name the system of each run
path 1, mino (9 x 18)
-.13	.00	.01	.13	.21	.04	.25	-.18	.24	.03	-.30	-.18	.04	.10	.08	-.53	.33	.25
-.14	-.15	-.25	-.30	.11	.57	-.15	.13	-.14	.24	.02	.10	-.08	.26	.06	-.10	-.39	-.07
.06	-.18	.04	.27	.17	-.15	.11	-.04	-.09	.23	-.08	-.23	-.22	.24	-.59	.30	.31	.03
-.27	-.16	.13	-.12	-.06	.02	.34	-.30	.15	.13	-.38	.17	.12	.29	.40	-.42	.13	.20
-.11	-.04	-.35	-.16	-.09	.45	-.20	.07	-.07	-.10	.23	.00	-.16	.57	-.12	.38	-.37	-.07
.00	-.17	-.10	.33	.01	-.25	.31	-.02	.35	.01	-.11	-.34	-.03	.11	-.59	-.14	.53	.05
-.24	-.03	-.19	-.25	.28	.45	.02	-.10	.15	.09	-.27	.13	.16	.23	.64	-.50	.04	-.03
.01	-.05	-.16	.03	.19	.41	-.21	.16	-.26	.20	.31	-.27	-.27	.33	-.61	.33	-.38	.16
-.01	-.46	.15	.25	.00	-.28	.54	-.10	.16	.40	-.43	.02	.00	.03	-.19	-.25	.64	-.03
path 2, kikig (9 x 18)
-.05	-.14	.14	.00	-.04	-.14	-.13	.19	.15	.06	.07	-.22	.12	-.12	.02	.11	-.07	-.20
.04	.29	-.01	.21	.11	.07	.08	.07	-.18	.01	-.03	.12	.05	-.07	.00	-.07	.27	.07
.13	-.21	-.01	-.12	-.16	.13	.03	-.05	-.09	-.06	-.03	.08	-.25	-.10	.08	-.06	-.35	.08
-.13	.02	.15	.03	-.04	-.29	-.22	.14	.03	.04	-.14	-.18	.03	.04	-.08	.23	.10	-.25
-.01	.37	-.07	.03	.00	-.01	.10	-.17	-.13	-.10	-.02	.21	.06	.03	-.06	-.21	.15	.28
.12	-.28	-.14	-.31	-.17	.04	-.10	-.08	.13	-.11	.16	.06	-.06	-.10	.05	.07	-.35	-.11
-.03	.13	.13	.19	.20	-.23	-.15	.11	.13	.00	.05	-.33	.18	-.08	-.09	.18	.26	-.13
.08	.17	-.05	.08	-.03	.25	.28	.00	-.15	.02	.07	.31	.10	-.17	.12	-.36	.01	.26
.16	-.37	-.04	-.09	-.09	.09	-.20	.13	-.06	-.05	.00	-.04	-.27	-.09	.10	.34	-.31	-.28
path 3, kikig (9 x 18)
.08	.13	.27	.03	-.01	-.03	-.11	.24	-.35	.25	.24	.27	.24	-.23	.26	.45	-.10	-.18
.28	.07	.22	.52	-.24	-.13	.25	-.03	-.26	-.36	.03	-.02	-.34	-.11	-.03	.28	.04	.31
-.24	.09	.09	-.05	-.58	-.16	-.10	.24	.10	-.35	-.31	.07	-.04	-.07	.41	-.24	-.23	-.20
-.04	.61	-.34	-.08	.02	.00	-.52	.22	-.24	-.28	.03	-.03	-.11	.08	-.40	.13	-.02	-.20
.28	.00	-.08	-.26	-.04	-.36	.00	-.31	.16	-.12	-.01	-.04	-.09	-.53	-.47	-.54	-.04	.21
.07	.04	.13	-.46	.27	-.23	-.38	-.10	.02	.18	.13	.18	.40	-.42	.49	.15	-.03	-.36
.27	.32	.36	.41	.15	-.02	.09	-.03	-.34	.00	.54	-.07	.11	-.21	-.18	.45	-.08	.49
.20	-.35	.17	.32	-.67	-.15	.46	.20	.13	-.30	-.05	.26	-.06	-.41	.43	-.08	-.04	-.10
-.19	.48	.00	.26	.00	.17	-.55	.43	-.28	-.43	-.25	-.22	-.23	.14	.43	.29	-.12	-.32
path 4, Vub (9 x 18)
.00	-.49	.12	-.01	.03	-.16	.21	-.11	.02	.39	-.19	.01	-.09	.15	-.15	.18	.19	-.12
-.26	-.04	.16	.05	-.02	.08	.20	-.24	.05	.04	-.09	.05	.10	.54	.33	.13	.09	.21
-.15	-.16	-.25	.09	-.39	.25	.20	.15	.21	-.19	.13	-.07	-.09	.38	-.19	-.04	-.20	.05
-.06	-.13	-.32	.13	.14	.07	.02	.15	.37	-.13	-.21	-.21	.02	.08	.02	-.20	.43	-.35
-.18	.10	-.14	-.17	.38	.40	-.03	-.04	.02	.26	-.08	-.04	.13	.09	.07	-.53	-.04	.17
.17	-.47	-.20	-.15	.09	.20	.14	-.01	-.13	.43	.03	.16	-.20	.04	-.44	.06	-.05	-.08
-.10	-.34	.31	.14	.25	-.17	.17	-.25	.06	.26	-.33	-.18	-.09	.31	.18	.21	.31	.04
-.37	-.01	.08	-.07	-.38	.23	.29	-.03	.04	.09	.06	.20	.18	.54	.19	-.05	-.24	.27
.05	-.22	-.50	.20	-.21	.19	.16	.15	.24	-.34	.03	-.08	-.25	.34	-.27	.16	.20	-.24
path 5, morig (9 x 18)
.11	.35	.04	.25	.13	-.01	-.09	.15	-.28	-.01	.09	.03	.01	-.16	-.11	.14	.14	.05
.19	-.16	.03	-.10	-.27	-.05	.03	-.03	-.10	-.12	-.08	.17	-.22	-.32	.08	-.13	-.27	.03
-.15	.10	.04	-.13	.03	-.13	-.38	.15	-.02	-.01	-.09	-.08	.08	.07	.17	.28	-.03	-.36
.09	.46	.08	.04	-.06	-.26	-.03	-.13	-.18	-.13	.10	.09	.06	-.17	-.26	-.08	.09	.27
.17	-.26	-.16	-.33	-.22	-.04	-.01	-.09	.21	-.15	.15	.19	.06	-.25	.17	-.01	-.21	-.20
-.07	.22	.13	.16	.28	-.07	-.33	.22	.09	-.05	.18	-.38	.22	-.05	.08	.26	.05	-.15
.22	.14	.11	.17	-.21	-.08	.29	.08	-.22	.07	.14	.28	.08	-.45	-.15	-.22	.06	.21
.20	-.33	-.15	-.15	-.01	.22	-.23	.10	-.06	-.14	-.02	.08	-.25	-.12	.37	.28	-.28	-.35
-.23	.42	.39	.21	-.01	-.35	-.30	.22	-.20	.01	-.18	-.32	.03	-.04	-.12	.08	-.01	.03
path 6, mino (9 x 18)
-.09	-.23	.37	-.03	.00	.06	-.27	.30	-.07	.25	.16	-.32	.04	-.11	.09	.27	-.55	-.06
.04	.24	.17	.40	-.23	-.21	.32	.21	-.30	.15	.01	.34	.15	-.08	-.09	.23	.46	-.02
.17	-.01	.05	.02	-.22	.05	.04	-.29	-.09	-.53	-.24	.11	-.39	-.12	.52	-.16	-.26	.23
-.22	.12	-.09	-.24	-.40	-.24	-.48	.43	.06	-.08	-.01	-.18	.00	-.01	-.39	.08	-.32	-.44
.23	.46	-.22	-.02	.30	-.32	.02	-.31	-.01	-.09	.04	.27	.25	-.24	-.17	-.11	.72	-.02
.20	-.32	.12	-.42	.22	.13	-.17	-.36	.20	-.05	.21	-.14	.02	-.35	.39	-.22	-.62	.26
-.11	-.11	.21	.14	-.04	-.10	-.14	.56	-.05	.44	.36	-.11	.36	-.04	-.21	.60	.00	-.42
.22	.30	.29	.61	.05	-.06	.50	-.22	-.21	-.24	-.04	.22	.03	-.17	.39	-.02	.48	.47
-.04	-.27	.03	-.15	-.54	.27	-.18	.29	-.04	-.30	-.15	-.02	-.38	-.18	.37	-.23	-.86	-.08
path 7, migen (9 x 18)
.04	.16	.00	-.03	.00	.14	-.18	.12	-.50	.15	-.09	.07	-.36	-.03	-.40	.00	-.29	.13
.04	-.32	.18	-.19	-.19	-.50	.12	-.25	.05	.22	-.34	.09	-.09	-.12	-.23	-.10	.14	-.07
-.16	.29	.02	-.38	.24	-.18	-.32	-.42	.04	-.08	.04	.07	.25	.29	.27	.27	.06	.00
.04	.05	-.02	.04	-.19	.04	.21	-.09	.25	-.14	.61	-.15	.26	.07	-.34	.07	-.23	.41
.19	-.31	-.25	.26	.05	.07	.22	.17	.47	-.27	.04	-.09	.13	-.21	.35	-.04	.41	-.38
-.07	.37	.08	.29	.35	.51	-.30	.40	-.31	-.05	-.04	-.23	-.08	-.09	.33	-.10	-.22	.05
.14	-.27	.11	.11	-.43	.06	.29	.34	-.42	.38	-.10	.35	-.27	-.31	-.39	-.15	-.20	-.01
.02	-.19	.10	-.13	.13	-.41	-.20	-.33	-.18	.06	-.70	.07	-.42	.19	.16	.28	.34	-.32
-.47	.51	.31	-.42	-.18	-.29	-.28	-.27	-.07	.08	.10	-.07	.30	.38	-.17	-.05	-.44	.42
path 8, morig (9 x 18)
.01	.10	-.21	.05	-.15	.07	.12	.02	.14	-.17	.29	.08	.18	.14	-.10	.13	.09	.01
.09	-.10	-.12	.20	.05	.14	.08	.12	.25	-.21	.06	-.26	-.03	-.16	.03	-.20	.03	.02
-.09	-.04	.03	.05	.12	.20	.00	.31	-.07	.29	-.10	.03	.10	-.13	.10	-.23	.04	-.14
.15	-.03	.00	.01	.23	.12	-.09	-.03	-.38	.21	-.10	.07	-.29	-.05	-.17	.11	-.05	.05
-.04	-.19	.27	-.13	-.16	-.29	-.04	-.21	-.07	.05	-.29	.00	-.19	.06	.09	.08	-.11	.04
-.20	.26	-.03	-.13	-.14	-.12	-.06	-.14	-.02	-.08	.04	.19	.19	.38	.09	.25	.11	-.04
.07	.14	-.21	.03	-.16	-.02	.08	-.16	.25	-.39	.24	-.10	.02	.04	-.25	-.11	-.02	.23
-.03	-.22	-.14	-.05	.01	.06	.06	.19	.43	-.01	.08	-.13	.25	-.17	.15	-.29	.09	-.25
.07	.14	.00	.19	.47	.33	-.05	.21	-.17	.26	.14	-.10	.11	-.13	-.02	-.04	.07	.04
path 9, fos (9 x 18)
.17	.02	-.13	-.22	.15	-.17	-.30	-.20	.22	-.31	.07	-.17	-.01	-.22	.11	.02	-.06	-.14
-.03	.17	.21	-.07	-.04	-.22	-.14	.13	.07	.10	.35	-.14	.34	-.28	-.19	.04	-.16	.05
.38	-.02	-.02	.17	.00	-.09	.16	-.05	-.07	-.11	.24	.24	.08	-.35	.11	.25	.22	-.04
.12	-.09	.28	.23	-.02	.02	-.14	.15	-.05	-.23	-.04	-.28	-.22	-.26	.34	.11	-.31	.05
-.08	.31	.08	.13	-.42	-.15	-.09	.40	-.30	-.01	-.06	.21	.00	-.14	-.16	.08	-.03	-.18
.29	.19	-.27	-.07	-.06	-.16	-.14	-.27	-.10	-.48	-.17	.14	-.36	-.15	-.05	-.01	.11	-.03
-.11	.00	.09	-.38	-.15	-.33	-.40	.01	.25	-.10	-.02	-.28	.09	-.22	-.08	-.19	-.37	-.13
.10	.33	-.10	-.16	.03	-.30	-.12	-.07	.02	.02	.42	.23	.42	-.15	-.26	.31	.26	-.12
.41	-.18	.13	.13	.13	-.06	.15	-.32	.23	-.32	.31	-.17	-.02	-.42	.24	.05	-.10	.30
path 10, Vub (9 x 18)
.00	-.09	.13	.06	-.22	-.10	-.07	.23	.04	-.09	-.16	-.18	-.15	-.29	.00	-.23	-.22	-.07
-.01	.32	-.11	-.09	.07	-.05	-.18	.10	-.22	.06	-.11	.31	.13	-.08	.12	.06	.26	-.27
.13	.17	.06	-.06	.10	-.08	-.12	-.29	-.18	-.11	.04	-.10	-.23	-.07	-.29	-.06	-.21	.37
.04	-.26	.12	-.28	-.26	-.40	-.08	.00	.16	.11	.02	.09	.13	-.22	.01	.15	-.07	-.31
-.01	.41	.08	.17	.26	-.01	-.07	-.12	-.06	-.14	.26	-.04	.25	.14	.20	.35	.19	.15
.14	-.12	.05	.10	-.34	.05	.17	.11	.11	-.21	.24	-.10	-.06	-.34	-.10	-.26	-.41	.26
.12	-.03	-.11	.09	.09	.00	-.22	.32	-.05	-.06	-.13	.07	-.01	-.23	.33	.25	.25	-.58
-.11	.54	.25	.17	.21	.07	-.12	-.02	-.36	.02	-.12	-.12	-.06	-.05	-.08	-.29	-.08	.46
.24	-.30	-.13	-.37	-.45	-.22	.04	-.06	-.12	.04	-.05	.45	-.20	-.30	-.20	-.01	-.22	-.20
path 11, migen (9 x 18)
.04	.10	.19	.03	.22	-.22	.08	-.09	-.21	.37	.07	.27	.31	-.01	.03	.35	.43	-.10
.01	-.04	.22	.14	-.15	.09	.23	-.34	-.04	-.27	.08	.01	-.16	.29	.34	.18	-.26	.49
-.27	-.24	-.15	-.01	-.44	.00	-.02	.42	.35	-.08	.08	-.16	.14	.26	-.04	.15	-.12	-.41
.00	.57	-.31	.31	.19	.07	-.06	.12	-.11	-.28	-.17	-.02	-.07	.05	-.21	-.23	.51	-.01
.13	-.19	-.05	-.32	-.06	.22	-.03	-.10	-.01	-.01	-.10	.05	-.23	-.38	.03	-.63	-.52	.20
.13	-.31	-.03	-.25	.35	-.16	-.27	.09	-.08	.51	.02	.00	.08	-.13	-.28	.40	.17	-.49
-.02	.32	.51	.26	.21	-.22	.23	-.41	-.22	.07	-.02	.01	.14	.05	.18	.05	.24	.61
-.08	-.42	-.09	-.27	-.58	.19	.21	-.01	.22	-.16	.26	.27	.09	.25	.41	.22	-.48	-.07
-.13	.17	-.24	.45	.14	-.01	-.19	.37	.16	-.22	-.01	-.50	-.08	.39	-.40	.37	.45	-.30
path 12, fos (9 x 18)
.19	-.22	-.23	-.09	-.16	.11	.01	-.06	-.09	-.15	-.18	.03	-.50	-.09	-.30	-.23	-.26	.06
-.23	.01	.05	-.27	.06	-.41	-.35	.02	.15	.14	-.36	-.15	.07	.05	-.08	-.02	.19	-.43
-.03	.48	-.02	-.30	.14	-.05	-.07	-.43	-.07	-.04	.31	.23	.32	.08	-.03	-.02	-.02	.37
.26	-.65	-.05	-.10	-.15	.00	.28	-.14	.37	.02	.37	-.08	.02	-.14	-.08	.15	-.22	.02
-.16	.07	.25	.45	.24	-.05	-.08	.34	.11	.03	.02	-.34	.27	.06	.34	.36	.35	-.25
.08	.39	.01	.34	-.14	.43	.29	.17	-.40	-.12	.15	.27	-.06	-.16	.08	-.35	-.15	.46
.25	-.60	-.25	-.03	-.19	.10	-.05	.25	-.09	.02	-.40	.05	-.61	-.17	-.17	-.01	-.11	-.47
-.37	.56	.26	-.09	.23	-.45	-.52	-.09	-.20	.01	-.54	-.24	-.03	.22	-.01	-.02	.21	-.07
.02	.22	-.20	-.63	-.38	-.05	.16	-.47	-.01	-.03	.30	.61	.24	.01	-.19	-.32	-.31	.37

runs to name
path 13 (2 x 18)
-.09	-.07	-.23	-.19	-.21	-.05	.06	.05	.29	-.01	.09	.01	.19	.01	-.25	-.27	.02	-.10
.17	.08	-.27	-.04	.43	.12	-.11	-.15	.09	-.08	.02	-.07	.02	-.08	.02	-.09	.26	-.05
 => migen
path 14 (2 x 18)
-.11	.24	-.06	-.35	.06	-.23	-.25	-.17	-.20	.17	-.12	.20	.02	.20	-.23	.17	.11	-.14
.11	-.10	-.01	-.28	.02	-.24	.13	-.53	.21	-.04	.22	.06	.11	.03	-.15	.04	.02	.27
 => mino
path 15 (2 x 18)
-.14	.07	-.18	-.01	-.19	.19	.16	.21	.10	.00	.06	.23	.25	.03	.14	-.21	.08	-.12
.21	.02	-.19	.19	.25	.22	-.14	.01	-.09	-.25	.02	-.20	-.31	.00	-.07	.12	.01	.02
 => mino
path 16 (2 x 18)
.40	-.25	-.20	-.19	.10	-.13	-.26	-.13	-.06	-.19	-.24	.00	-.47	-.42	-.06	-.03	-.04	-.28
-.29	.27	.38	-.31	.17	-.48	-.43	-.08	.00	.27	-.13	-.21	.32	-.05	-.05	.02	-.03	-.07
 => mino
path 17 (2 x 18)
.15	.12	.06	-.20	.06	-.18	-.11	-.21	.01	-.08	.07	-.06	.01	-.34	-.16	-.26	-.17	.21
.08	-.19	.02	-.28	.05	-.11	-.15	.07	.05	.23	.11	.13	.21	-.23	.11	.16	-.06	-.33
 => mino
path 18 (2 x 18)
-.22	.09	.11	-.24	.03	-.07	-.13	-.08	-.09	.32	-.01	-.05	.10	.15	-.34	-.19	-.19	.20
.17	-.28	-.13	-.14	.09	-.19	.14	-.34	.12	.09	.06	.14	.01	.07	-.15	.20	.27	-.06
 => morig
path 19 (2 x 18)
.10	-.05	-.12	.08	.13	.34	.06	.08	-.18	.13	.24	.14	.00	.12	.01	.24	-.05	.01
.06	-.37	.15	.26	-.06	-.07	.21	.02	.14	-.02	-.15	-.27	-.21	.01	-.04	-.01	.04	.07
 => kikig
path 20 (2 x 18)
.10	.12	.04	.26	.18	-.02	.20	.08	-.18	.22	-.18	.12	.01	-.24	-.08	-.23	.41	.05
.10	-.24	-.02	-.24	.03	.32	-.04	-.13	-.24	.09	-.07	.18	-.27	.02	.23	-.02	-.41	.08
 => morig
path 21 (2 x 18)
.15	.06	-.07	-.15	.48	-.12	-.04	-.33	.29	-.03	.05	-.06	.28	-.24	.23	-.20	.37	-.02
.05	-.16	.14	-.17	.19	.37	-.08	.06	-.10	.31	.43	-.08	.12	-.12	.04	.03	-.56	.24
 => Vub
path 22 (2 x 18)
-.07	-.08	-.23	-.38	.10	-.09	-.04	-.45	.29	-.12	-.10	.03	.05	.30	.06	-.07	.10	-.01
-.18	-.14	-.08	-.20	.13	.12	-.07	.00	.35	.16	.35	-.30	.29	.26	-.24	.05	-.17	.03
 => Vub
path 23 (2 x 18)
.02	.45	.07	-.04	.34	.08	-.29	.18	-.06	.04	.13	-.15	.26	-.49	.02	-.43	-.09	.10
.43	-.15	.03	-.07	.00	.03	.01	.13	-.39	.26	.19	.34	-.10	-.60	-.19	.09	-.16	-.09
 => kikig
path 24 (2 x 18)
-.01	-.22	.38	.15	.05	.10	.04	.28	-.11	.29	-.13	-.10	-.01	-.38	.31	-.21	-.23	.02
.04	.16	.05	.11	-.08	.05	-.07	.15	-.60	.17	-.17	.39	-.23	.08	-.02	.39	.06	-.15
 => fos
path 25 (2 x 18)
.05	-.19	.16	.02	-.19	-.28	.24	-.21	-.07	.11	-.20	.18	-.11	.01	-.04	.06	.17	.06
-.19	.05	.00	-.20	-.20	-.04	-.11	-.15	.11	-.23	-.05	.06	.04	.31	.31	.12	-.17	-.04
 => mino
path 26 (2 x 18)
.04	.11	-.05	.08	-.03	.01	.04	.19	.09	.04	.36	.12	.37	-.13	.04	.19	.17	-.17
.25	.06	.05	.32	.18	.21	.09	.00	-.07	-.23	.10	-.15	-.17	-.25	.15	-.08	-.06	.27
 => Vub
path 27 (2 x 18)
.24	-.38	.00	.10	.02	.29	.21	.24	.00	.28	.39	-.04	.01	-.34	-.27	-.06	-.27	.08
.01	-.21	.31	.39	.19	-.04	.06	.20	-.18	.21	-.36	-.06	-.12	-.02	.41	.27	.36	-.25
 => mino
path 28 (2 x 18)
-.01	-.41	-.17	-.21	-.31	-.03	.19	-.16	.44	-.15	.05	-.05	.01	.11	-.03	-.19	-.16	.00
-.10	.18	-.26	.01	.42	.11	-.27	.14	.20	-.01	.07	-.24	.25	.13	-.01	.07	.34	-.31
 => migen
path 29 (2 x 18)
-.05	-.19	-.10	.11	-.12	-.05	.16	.11	.32	-.09	.05	-.13	.12	.06	.00	-.05	.17	-.14
-.01	.11	-.08	.20	.23	.30	.08	.14	-.01	.01	.03	-.03	.08	.00	.13	-.17	.14	.07
 => morig
